One turning vector, and how many steps it has turned:
The counts run from 0 to 871.
[140 132 142 164 174 136 102 140 141 126 140  79 157 160 158 189 106 147
 131 118 106  99 161 110 170 136  99 118  69 127 145 148 111 109 145 158
 111 105] | 108
[126 103  60 117 146 130 131 132 137 139 126 136 152 152 145 154 107 122
 116 174  97 106  97 159 147 125  79 114 148 120 108 149 152  74 118 138
  73 164] | 329
[ 91 147  93 116 103  94 124  97 130 137 134 181 163 120 112 123 152  91
 105 177  99 157 137 123 125 148 137 101 142  71 132 102 133 110 144 140
 155 158] | 572
[115 139  96 111  71 155 154 110 109  92 100 134  79  87 116 132 134 159
 115 131 154 128 123 163 140 128 100  97 170 112 112 103 187 108 112 122
 100 135] | 173
[127  77  69  89  99 127  68 138 121 144 128 133 173  81 144 119 173 126
 131 144 130 145  79 109 104 135 134 158 147 113 113 143 126 158 134 141
 113 117] | 741
[103 160 112 172 161 121 155  97  91 122 136 127 130 164  99 166 107 147
 106 150 128 129 139 169  79 143 113  93 139 105 134  91  71 111 139 101
 147 113] | 556
[148 127 120 145 150 161 131 117 123  96 138 153 117 151 148 117 112 170
 148 149 137 193 153 143 141  91 133 120 157 104 166  64 169 120 132 145
 100  86] | 189
[173 114 116 137 120 137  95 129 141 110 103 120 128 104 126 131 159 146
 126  83 129 148 131 109  78 135 168 167 134 155 102 146  66 183 149 118
 137  93] | 634
[143 118 125 148 111 192 111 161 153  65 114 103 124  75 142 162 138 165
 118  94 132 129 130 110 148 111 145 152 108 162  89 127 123 126 118 130
  78 113] | 755
[128 108 145 156  87 143  95 141 106 159 127 112 138  92 117 130 167 138
 106 162 143 145  89 103  96 162 130 121 131  94 125 190 132 174 120 157
 167 142] | 256
[147 110 133 143 109 184 101 158 152  77 119  90 126  98 152 165 139 172
 120 103 125 122 123 121 153 118 138 150 106 167  95 137 127 120 104 131
  66 106] | 754
[106 160 123 117 109 129 134 109 121 101 131 114  69 119 133 127  91 162
 183 150 176 103 180 145 171 140  99 111 109 133 144  95 161 139 146 152
 123 143] | 278
[160 134 135 110 112 156 161 108 158 115  64 144  71 149 137 159 125 167
 137  99 134 115 138 155 124 157 132 142 136 177 111 137 139  95  98 117
 101  99] | 57
[135 166 126 122  82 136 150 102 126  83 107  97  63 108 141 145 120 158
 114  82 139  95 166 122 129 139 120 101 113 176 118 158 121 136 126 112
 165 108] | 385
[131 148 149 110 104 105 165 123 175 153 116 141 123 138 134 160 144 109
 169 122 144  92 124 122 166 169 140 119 130 172 119 169 179  70 115 122
 113 144] | 701
[182 137 148 186 114 142 139 116 138 117 109 145  87 179 113 131 120 138
 103 155 115 149 176 147 117 163 144  90 123 149 132 182 123 107 139 160
 146 149] | 798
[120 118 111 133 144 132 109 129 121 151 138 141 156 133 162 120 119 112
 165 176 117 151 136  77 123 153 107 161 115  79 159 158 109 174 133 171
 181 140] | 362
[103 134 130 140 139 137 121 149 102 126 108 118 111  87 116 150 113 157
 175 133 211 126 130 126 108 168 113 120  82 118 143 108 115 177 167 150
 151 135] | 273
[ 94 147 135 171  93 180 150 161 126  89 169 106 125 112 111 142 121 155
 114 151 146 133  97 134 139 106 129  67 125 161 111 154 160 116 122 124
 116 171] | 13
[109 145  96 110  76 152 153 104 107  91  84 132  88  86 109 143 140 152
 108 107 160 122 116 153 131 135  95 103 165  98 114  88 171 121 116 109
 110 127] | 174
[155 146 134 105 117 155 168 113 165 100  59 155  73 125 128 157 131 160
 132  87 140 117 137 150 115 142 143 146 138 179  99 123 130  98 107 112
 112 105] | 58
[116 125  98 108  73 158 145 115 109 103 107 137  76  99 118 128 128 165
 126 152 158 122 112 168 144 131 103 101 165 131 117 118 192 104 101 130
  91 138] | 172
[149 128 164 212 135 137 127 143  90 125 163 122 161 120  98 150 120 152
 104 160 147 153  96 140 105 121 154  83 148 103 158 121 132 134  91 127
 131 128] | 672
[152 160 110 171  81 102 137  99 123  85 155 143 131 139 122  94 103  92
 124 130  85 121 170 106 169 126 132 125 184 111 141 133 130 149 100 122
 136 171] | 782
[116 153 121 133 193 125 135 120 142 134 135 113 146 171 140 180  92 139
 104 115  84  99 117 121 103 106  97 111 103 143 122 135  58 137 119 110
 169 113] | 230
[130 127  84 114  95 146 131 134 103  89 118 117 104  70 133 120 128 139
 100  96 139 123  91 103 124  89  91  85 156 118 126 151 165 177 119 123
 167 140] | 501
[113 118 112 148 116 163 147 102 109 132 111 153 154 179 153 139 154 131
 103 147  96 179 125 112  72 166 123 130 133 101 153 168 105 112 128 121
 178  91] | 468
[110 111 102  80 179 134 126 117 127 163 146 148 132 163 152 115 127 173
 156 166 138 170  89 139  78 100 126 115 132 143 148 113 124 152 141 134
 159  89] | 725
[ 85 158 125 170  88 182 159 152 127  73 159 108 119 105 105 137 125 155
 109 139 146 142 108 133 140 103 123  61 132 140 107 140 155 129 142 117
 128 172] | 14
[114 125  99  71 150 147 121 100 148 145 152 153 101 163 159  95 128 171
 152 185 120 174 130 141 109  77 121 113 143 146 134 112 147 140 148 147
 140 103] | 727
[125 152 132 124 201 123 131 120 152 139 146 115 142 174 145 176  91 147
 116 130  83  98 108 127 114  99 110 109 101 160 123 136  72 133 100 118
 161 115] | 231
[ 96 167 123 137 178 116 151 137 161 125 107 131 159 122 101 186 109 124
 159 111 148 103 134 130 142 140 113 145 131 105 103  60  94 112 155 111
 102 138] | 440
[126 139  94 114 148  99 104 105  82 121 144 127 109 131 115 117  94 159
 134 130 167 130 123 150  87 114 116  75 117 133 164 103 100 189 154 128
 177 115] | 397
[183 112 139 203 126 128 131 126 105 139 114 147 140 163 102 135 129 122
 109 141 136 154 118 135  76 177 148 104 136 130 150 189 103 138 126 141
 157 139] | 795
[111 135 135  68  89 109 107 116 162 141  98 142  97  97 120 142 132 149
 155 153 149  87 121 158 152 161 146 130 105 167 103 108 155 113  94 148
  83 162] | 163
[119 132 110 122 168 114 112 125 126 156 181 134 143 147 147 115  91 131
 124 203  92 124 102 119 112  92 108 105 131 123 140 156 108 163 108 157
 170 159] | 240
[136 120  99 124 106 140 117 120  84 113 120  94 120 116 135 129 122 160
  98  96 133 114  75 116 121 102  76  83 148  98 152 147 154 184 105 120
 164 111] | 503
[165 124  91 127 137 132 108 102 156 110 108 157 117 195 127 126 136 151
 123 142 104 168 181 168 134 132 143 108 121 146 122 105 123  85 176 145
  82 115] | 313
[160  98  92 144 149 133 103 113 124 132 117 154 143 206 128 126 137 157
 128 153 125 178 145 177 102 147 144 101 128 139 142 121 116 101 169 143
  90  96] | 311
